Each path below is one point turned by a fixed rotation once a step. After each direction that follows a path, write how fast that rotation turns it, in degrees per step (0 if it stays still).
Each turn is a multiple of 5 degrees from 10 to 175, or 0.
Each row of a path follows its step; steps can be skipped.
Path 1:
step 0: |   1 |  -4 |  20 |  -5 |  48 |  30 |  -3 |   2 |  18 |  20 | -27 |  30 | -29 |   1 | -16 |   5 | -26 |  18 | -33 |   3 |  22 |   3 | -16 |  11 |   4 |  -1 | -18 |  68 |  17 |   8 | -16 |   5 | -20 | -27 |   5 |  -6 |  23 |  10 | -33 |  -9 |  12 | -25 |  26 |   5 | -18 |  -7 |  -4 |  31 | -10 |  -6 | -11 |  20 |  -2 |
step 2: |  -2 |  27 |   0 |  17 |  10 |  57 | -19 | -21 |   7 | -10 | -29 |  10 |   3 |  -4 |   4 |  18 | -36 |  16 |   1 |  -2 |   9 |  -2 |   5 | -19 |   8 |  14 | -17 | -13 |  35 | -10 |  47 |  13 |   9 | -36 |  -9 |   6 | -26 |  29 |  44 |  -7 |  -9 |   0 | -21 | -14 |  31 |  11 |  -4 |  12 | -20 | -14 |  40 | -24 |   6 |
step 3: |   2 | -34 | -10 | -11 |  22 |  37 | -16 |  23 |  22 |   5 | -17 |  50 | -15 |  34 |  -3 | -12 | -25 | -10 |  -5 |  24 |  12 |   6 |  -3 |   6 | -31 |   9 |  12 |  51 |   8 | -17 | -22 |  21 |   4 | -11 |   5 |  -3 |  31 | -10 |  27 |  40 | -10 |  15 |   5 | -22 |  -7 |  -8 |  -2 |  19 |  32 |  -4 |   4 | -32 |  10 |
step 5: |  10 |  -9 |   7 |   6 | -18 |  33 |  -9 |  22 |  19 | -35 | -41 |  19 | -30 |  32 |  10 |  20 |  -7 |  14 |   8 | -44 |   4 |  -4 |  29 |   6 |  31 |  16 |  -5 |  16 |  29 |  -8 |  22 | -10 |   9 | -41 |   2 | -12 | -22 |   8 |  -6 | -31 |  31 | -17 |  -4 |  -4 | -28 |   5 |   2 |   6 | -31 | -16 |  16 |  11 |  27 |
step 6: | -37 | -17 | -39 |  -7 |  24 |   6 | -10 |   9 |  24 | -11 |   7 |  37 |  -1 |  14 |  19 | -28 |  -6 |  19 |  13 |  43 |  33 |  29 |  -9 | -31 |  -3 |  13 | -21 |  25 |   2 |  -6 |  -3 |  10 | -20 | -24 |  34 |  -1 |   3 | -17 |  28 | -15 | -14 | -26 | -26 | -21 |  -7 |   1 |  11 |  11 |  -8 | -24 |  39 |   5 | -21 |
step 7: |   2 |   8 |  30 |   4 |  30 |  12 |  -5 | -13 |  29 |   3 | -31 |  -2 |   6 |  -9 | -15 |  35 | -62 | -29 | -35 |  25 |   5 |  16 |  12 | -21 |   7 |   8 | -21 |  18 |  16 | -15 | -15 |   7 | -10 |  26 |  15 |  25 |  20 | -12 |  -4 |  -6 |  14 |  36 |  -7 | -22 |  10 |  29 | -30 |  23 | -23 | -20 |   6 |  -6 |   1 |
step 9: |   4 |  -1 |  -2 | -22 |  34 |  31 | -23 |  13 |   3 |   6 | -16 |  33 | -15 | -13 | -14 |  -3 | -17 |  37 |  -3 | -18 |  20 |  -2 | -36 | -21 |   4 |  42 | -33 |   4 |   0 |  -8 | -15 |  10 | -23 | -35 | -14 |  -9 | -29 |  11 |   5 |   1 | -46 | -26 |  12 | -21 | -22 | -31 | -31 |   5 | -16 | -12 |  19 |   9 |  -6 |
step 10: |  -7 | -22 |  -2 |  -4 |  12 |   7 | -13 |  14 |  11 | -23 | -24 |  56 |  11 |  16 |  -1 |  22 | -18 | -21 |  -9 | -10 | -18 |  -6 | -15 |   0 |  19 |  24 |  33 |  54 |   6 |  20 |  -2 |   5 |   7 |   4 |   0 |  42 |  14 |  -3 |  14 | -28 |  36 |  15 |   3 | -19 |  25 |   1 | -25 |  25 |   1 | -29 |  30 |  24 | -12 |
step 12: |  12 |  12 |  28 | -27 |  18 |  37 |  -7 |  10 |   9 |  30 | -51 |  25 |  -4 |  19 |   0 | -36 | -39 |  -6 |  23 |  -4 |   3 |  -6 |  29 | -10 |  -2 |   5 | -26 |  29 |  -3 | -24 | -10 |  12 |  -7 | -13 |  -3 | -19 |   3 |   4 |  17 |   4 | -11 |  -3 | -12 | -39 | -23 | -11 |   4 |  -7 | -33 | -23 |  -5 | -21 |  45 |
step 13: |  10 | -12 | -27 | -12 |  17 |  -4 | -13 |  10 |  43 |  -6 |  10 |  22 |  -1 |  31 | -14 |  42 | -10 | -11 | -25 |  18 |  30 | -19 | -22 |   1 |   3 |  26 |  -3 |  41 | -11 |  12 |  37 |  -5 | -19 |  -6 |  28 |  15 |  11 |  28 | -10 |  13 |  -4 |  -8 | -24 | -22 |  29 | -43 |  16 |  25 | -26 | -19 |  17 |  -8 |   6 |
Directions:
|  -1 |   2 |  -2 |   0 |  11 |  -4 |   5 |  -1 |   1 |   2 |   4 |  -8 |  14 |   0 |  -4 |   5 |  -2 |   2 |   1 | -15 |  -2 |   2 |   4 |   2 |  -2 |  10 |   3 |   0 |  -7 |   4 |  11 |  -5 |   5 |  -1 |  -2 |   2 |   3 |   0 |  10 |   6 |   4 |  11 |  -8 |  -2 |  -4 |   5 |  -1 |  16 | -10 |   1 |  -1 |  10 |   7 | => 130
|  -7 |  -2 |  -4 |   1 |  -6 |   2 |  -3 | -11 |  -2 |  -8 |   7 |   5 |  -5 |  -5 |   0 |  10 |  -4 |  -8 | -11 |   1 |  -2 |  -3 |   3 |   8 |   6 | -12 |   7 |  10 |   0 |  -1 |  17 |   5 |   5 |  -8 |  -7 |  -6 |   1 |   7 |  -5 |  -2 |   8 |   1 |  -1 |   6 |   3 |  -2 |  -3 |   2 |  -4 |  -8 |  -2 |  -4 |   8 | => 135
|   4 |  -6 | -10 |   2 |  -8 |  -2 |  -2 |   8 |   2 |   4 |  -9 |  -3 |  -3 |   4 |  -4 |  -2 |   5 |  -1 |   6 |   3 |   6 |  -4 |  17 |   1 |   5 |   5 |   1 |   0 |   3 |   2 |  11 |  -1 |   0 |   8 |  -1 |  -3 |   7 |  -2 |  -1 |   2 |  -5 |  -3 |  -4 |  -6 |   7 |  -4 |  11 |   6 |  10 |   1 |   4 |  -8 |  19 | => 40
|  -7 | -10 |   0 |   3 |  -8 |  -4 |   4 |  -4 |  -7 |   8 |  -3 |   7 |  10 |  -3 |   2 |  10 |   4 | -12 |  -4 |   2 |  -1 | -10 |  -1 |  -9 |  -1 |  12 |  -9 |   5 |  -2 |  -3 |  -6 |   2 |   4 |   2 |  -4 |   6 |  11 |  -4 |  -7 |   4 |  -1 |  -5 |   4 |   3 |  -2 |  -2 |  10 |   9 |  -6 |  -6 |  -4 |  -5 | -11 | => 115
|  -5 |   5 |  -6 |  -1 |   0 |  -2 |  -5 |  -7 |  -5 |   4 |  -2 |   7 |   4 |   6 |  -6 |  -3 |   6 |  -1 |  -7 |  -8 |   2 |   3 |  -3 |   9 |   6 |  -7 |  -8 |  -3 |   3 |  -9 |  -4 |  -1 |  11 |  -4 |  11 |   5 | -11 |   0 |  13 | -10 |  -8 |  -3 |   7 |  -2 |  -7 |   1 |   8 |   9 |   2 |   4 |  -8 |  -8 |   6 | => 115
|  -2 |   2 |  -5 |   6 |   1 |   5 |  10 |  -2 |   0 |  -1 | -11 |   2 |  -7 |   2 |   6 |  -1 |   2 |   2 |  -2 |  -2 |  -2 |   8 |  -3 |   5 |  -8 |  -5 |  -1 | -11 |  -6 |  -3 |   5 |   7 |   2 | -17 |  -5 |   9 |   3 |  -2 | -13 |   7 |   8 |  -3 |   0 |  -6 |  -4 |   2 |  10 |   6 |   4 |  13 |   9 |   1 |  -2 | => 125
